Z: rows in several groups, each row roughly a mix of its group's directions (some rows in no group):
Z (147 x 11):
[[-23  16 -12  -7 -11  27 -18  48  13   0   4]
 [  9   4  27 -20   5  18 -25  -9 -28  41   5]
 [ -1 -25 -46  17  13  14   2 -15 -24  19  11]
 [ -3   8   8 -11 -17  -2 -34  30  31 -15 -30]
 [ -4  12   6 -11  12  -7 -11 -35  15  40  31]
 [ 22  10  16 -11  44  20  29 -10  21  -5  -2]
 [  9  14  15 -19  32  33 -37   5  -4  13  14]
 [  5  11 -34   8 -32   3  -2   0  38   1  28]
 [  6   8  26 -25  10  10 -34  -9 -42  -7  -4]
 [-13  30 -22   0  36 -36  -4   5  10 -15 -13]
 [  4  11  13 -20   0  25 -11  42  -6  19  33]
 [ 17 -10  37  35  -2  -2  10 -22 -17   1  30]
 [-21   5 -10  33  24 -11 -10 -14  19 -36  20]
 [-10  35  -4 -13  -7  -5 -15  39   2  26  25]
 [-27  -5  30  27  12 -19 -38   7  -5  10 -15]
 [  0 -10  20  21  26  29  -1  43 -17   6   8]
 [ 31 -26 -25  16  17  19   5   8  18  20  28]
 [ 17  12 -51  19 -19  -4  10   8  19   4  20]
 [  9 -26  -4  -7 -10  34  27 -15 -17 -37   1]
 [ -4  -6  28   9   5  14  16 -44  -7   0  36]
 [ 24 -11  18   4  36  32 -13 -23   8 -24   8]
 [ 14   0  45   5 -34   9  22   4   3  10  24]
 [  4 -26 -40   8  -7   6  22  20   2  25 -26]
 [  4 -18 -24  35  20 -33 -17 -17   9  21  -6]
 [-22   3 -17   0 -49 -23 -25 -14  -3  -7 -11]
 [ -1  27  -5 -27  10 -22   3  20 -44  16  -3]
 [-25  -4  25   0  -6   0  14  46  27 -20  -3]
 [-28 -35  -6  32  16   4 -18  28 -14   1   5]
 [ -2   1  16 -17   2  26 -40 -24 -26  -1  25]
 [ 12 -23 -10  -3  12 -17  28  24   7   1 -46]
 [  2 -15 -48   6   4  25  20  -2  28  11 -14]
 [-24   9 -14   4   5 -35  -5  -6 -46  -7 -20]
 [ -3   7 -10 -29 -14  19 -42 -34   2   4 -15]
 [-10  33 -16  -1 -20  -6  10 -29  31  13 -28]
 [ -7  -7 -10   0  12  -8  38 -25 -21   3  42]
 [ 16  -5  -8  39  19  -2  21 -30  27 -19  -1]
 [ -4  37  15 -33 -17   8 -31 -25   4   9   4]
 [  5  10  -7  34  13 -27  18 -11  10  -6 -44]
 [-14  12 -25   0 -13  28   4  33  39 -10  -8]
 [ -8  10 -16  17 -12  25  -2   4 -40  37  17]
 [  2 -18  25 -17   3 -25 -10   4  45  11 -23]
 [  0  13  43  35   8  -4  -6  -3  13 -32  13]
 [ 39 -11  -5 -34   9  -4  25 -26 -18   1 -13]
 [-32 -27  -2  29  -9  23  10  27  -5 -21  14]
 [-13  18  32  20 -24 -27  18 -16  -7  12  27]
 [ 10  16  -1 -19   8  -4 -17 -44  -8  36  17]
 [  6 -17   6 -14  -5 -18  13 -58 -17   5  -5]
 [ -2  10  -7  20   7  41  -8   6 -41 -24  13]
 [ -7   3   9 -13  32  11 -16  13  12 -51   8]
 [ -8 -22 -35  12 -16 -10  -3 -11 -13  44 -12]
 [  1  28 -28  23  -6  -6  17 -33  25 -21 -11]
 [-15  -5  34 -13  24 -26 -21 -25   6  18 -22]
 [-38 -19 -22  -3  -7  22 -17 -23 -29   2  15]
 [ -9   8  22   7  15  -2 -43   2  20  33 -23]
 [ 42   3  22 -20  -6 -33  17  -5 -10   9 -21]
 [ 22 -13  -6   4 -33   7  -2  -5  36 -38  -6]
 [ -9 -19  21   2  -7  -1   8 -31 -42  23 -21]
 [-17 -37  -8  32   6   6  13 -30 -20 -14  14]
 [ 19  13   4  -3  45   8  28  18  -2 -25 -18]
 [-14   3  19  31  26  10 -35 -18   4  29   3]
 [ -2 -27  23  19 -14 -17  32  -6   2  33  21]
 [ -5  15  16 -22  -1 -22 -21  15 -49  11  -6]
 [  7  17 -15 -20 -21  33  20  27   5  -8  31]
 [  4  -4  34  15  -8  -7  -2 -48 -18 -20  10]
 [ -4  12  27   4  29  18  21  35 -23  -4 -19]
 [  6  20  -4   5  -1 -15 -30  12  18  22 -47]
 [ 26  -4  43  -9  -7 -29  11 -24 -22   5   0]
 [ 12 -24   1 -11   1  21  -1 -10 -58  -3   3]
 [ 16   4  13   5  14  20 -34  17  13 -21 -39]
 [ -8 -21   1   7  28  -2  17  -1  15  16 -51]
 [  7   7 -32  36  18 -19  20 -16  -3 -29  -9]
 [ -6  37  27   5  39  -4  -4  20  -1   5 -24]
 [-12 -19  -7  22 -10  17  -8 -42 -32 -15  15]
 [ 41  23  38  15 -22  -1   4  -7   3 -15   0]
 [ -7 -35  14  28  16 -17  27  28  -9  18  -7]
 [-31  -4  10  29 -18  23 -12  14 -34  16  15]
 [-13   0 -24 -27  36 -29 -10 -20   6   7 -21]
 [  3 -32  27 -10   4 -21  18 -21  -4   6 -40]
 [  5  30  -2 -23   1 -10 -36  15  25  12 -29]
 [-34 -32  14  23 -35 -10  10  15   5  -1  12]
 [-34 -18  33  13 -12  15  -1   0 -16   2  37]
 [ 36   4  -1 -38 -18  28  11  -8 -17  16   7]
 [ 13  -7  18 -36 -34   8  -7  16   7  32 -15]
 [-29 -34 -11 -31  -8  -6  24  21  -3  21  -4]
 [-19   6 -11  -6 -54   1  -5  33  -2  -9   1]
 [-25  -6  22   6  -8  -3 -30 -11  -3  48  -8]
 [  2 -33 -11  29   7 -11   4 -40   3 -18 -22]
 [  9 -16  29 -20  23 -20 -20  13  29 -25 -10]
 [-18  37  -9 -18   7 -23   0  26 -33  14   0]
 [-35   0 -31 -17  26  20   2  -2   9  30 -12]
 [ 26  -5  10  39   7  -7  -3  19 -26 -33 -10]
 [ 21 -24  11   8  -3  26  24  -4 -41  22  -9]
 [ 22 -23  25  -9  -2  18  14 -33  30 -15 -15]
 [-20  13  14 -21  48   3  14  13  10  27   2]
 [ 19   1   7 -16 -22  45  -5  -6 -28  18  18]
 [ -5  -1 -34   4 -19  28  15  31  28 -11 -14]
 [ 12 -10   7  13  18  29  -7  16  -9 -49 -17]
 [ 37  12  42 -11  -7 -28   3 -11 -15   5  -6]
 [ -4   2  23 -40 -24  23 -19  21  -3  24   8]
 [ -3   1  55 -16  -8 -20  -6 -15 -22   6  14]
 [-24 -13  -6  24 -48   6   3  13   0 -20  20]
 [ 17 -21  27  -7  -3 -22 -43 -12 -19  20  -5]
 [-25  24 -18  -6 -29  14  -6  24 -30  -6  22]
 [  5  26 -14 -29 -16  15 -29 -16   8  29 -22]
 [-19 -14   2  40 -37   0 -12  22   5 -10 -21]
 [  9  13  21  -7  23  -4  34 -13  18  -5 -41]
 [  8  19  42  -1   6 -14  -2  45  14   6   8]
 [-15  36   1  12  17   3  -1   5  30  34 -26]
 [ -2  14   8  -2  44 -15 -28 -12  35  -6  -8]
 [ -3  41 -29   2 -26  19  -2 -16  14  13  24]
 [ -8  21  38 -10 -20 -20  -9 -34 -24   2  -7]
 [-16  34  25   8 -18  -1 -20  28  31   9   0]
 [  0  24 -28 -14  11  17  49  13   6  -8   6]
 [-15  -8  -2  12  35  44 -23  -4 -13  12  15]
 [  3  46  35 -10   0  -3  -6 -20  14  18  15]
 [-12   3   4  31  -3 -13 -16 -18   4  52  -7]
 [ 25 -28  35  -9  -5  -2 -33 -22  12  14  -2]
 [-21 -15   8  20   8 -36 -32 -28  -1   6 -19]
 [-12  -8 -14  42 -12  -2  22 -10 -36  24   6]
 [ 29 -24  20  13 -11 -12 -37 -19  21  16  -4]
 [ 13  15 -40   1  15 -39   1  -1  -6  31   2]
 [ 20  23   9 -25   2 -17  -8 -49   6  15  -6]
 [ 18 -25 -13 -17  -5  14 -26  32 -35   8  11]
 [-25 -12  22 -35   5 -14   0  25  23 -24  16]
 [-11 -14 -10  -9 -19 -23  -4 -12   5   5 -56]
 [ 31  -8   1  28 -22  33   9  26  -4 -22   2]
 [  3 -37   9  -6  37  19 -10   7 -23  19  22]
 [-20  -2 -12  34 -16 -26  14  10 -20  30 -22]
 [ 11 -45   5  -9  27   8  -3 -18 -36   2   3]
 [  4  49  -9 -19 -32 -13 -25   4   4  -5   0]
 [-13  25 -41   0 -22  -5  31  -8   8 -24  -1]
 [ 12  12   4 -14 -41  23 -18 -20 -34   8   9]
 [  6 -17   1   6 -31 -38  15  34  -9  22  -4]
 [ 14   2 -37  34 -28   2  18  -3   9 -26  -6]
 [ -8 -16  14  21  10  -3  13  -8  33 -20  44]
 [ 19  37 -19 -18  17 -18 -13 -19  13  28 -13]
 [  6 -35  23  12 -22  -1  20   7 -41   4  14]
 [-28  30  -8  23   4   8 -14  13  -9  39 -19]
 [-16  21  22  -4  21   4 -15  42   2  29  13]
 [-13 -29   7  41   5   4  23  22   5 -30   4]
 [ -3   1 -39   6   5  16 -10 -52  -2   2   2]
 [ 21   0  31 -19 -17 -46  13  16   5   0 -10]
 [  5 -25   3   9  15 -22  18 -53 -11   0   1]
 [ 29 -31 -29   8 -10  -3  37   7 -12   7 -17]
 [ 16  30  18  -8  37  31  -1   1 -16  -5  24]
 [-26   4 -33  -2   0  23 -22 -43   0  -8   3]
 [-12   4   7  -3  59 -11  10 -11 -19  10  12]]

which group is each row in? (one row of each group first):
[  0 -24  39   8 -22  14 -15 -19  -3 -30 -19]  R
[-19   4  23  39   0 -28  36   8  -5  11   5]  F
[ 13  23 -26   3  -9  -5   9 -35 -12  38  19]  C
[ -7   0 -22  -6  -8  21 -29 -22 -41  20  17]  X

[ 21  25 -11 -16  21  -7 -19 -22   3  42  12]  X
[  1 -15  24 -20 -46  11  27   3  -6  18  12]  X
[  7   1 -19 -34 -26  13 -35 -22   9  18 -14]  F
[ 27  23  10 -26  -9 -22  -8 -28   0 -15 -32]  X
[ 16  -3   7 -21  34 -19  -2   1  36 -25 -22]  C
[  8  -4  18  24  45   2   9  26 -14  15 -21]  R
[10  9 -8 24 17  1 32 43  3  2 27]  F
[  0  19  -2   5  -5 -13 -34  21  20   9 -45]  C
[  0  14   9 -30 -11  15 -37 -42  -4  -9   2]  F
[-16  -6 -16  17  24 -15  34  -8 -20 -29  25]  C
[ 10   9   5 -30  20  23 -13  -3  13 -41  25]  C
[  4  -9 -11  -6   2  25 -38  18 -27 -10  35]  F
[ -4   8 -24 -10  -6  27  31  -2  41  -9  22]  R
[-24  11   2 -14  -9 -16 -14  10 -55  -9  -3]  R
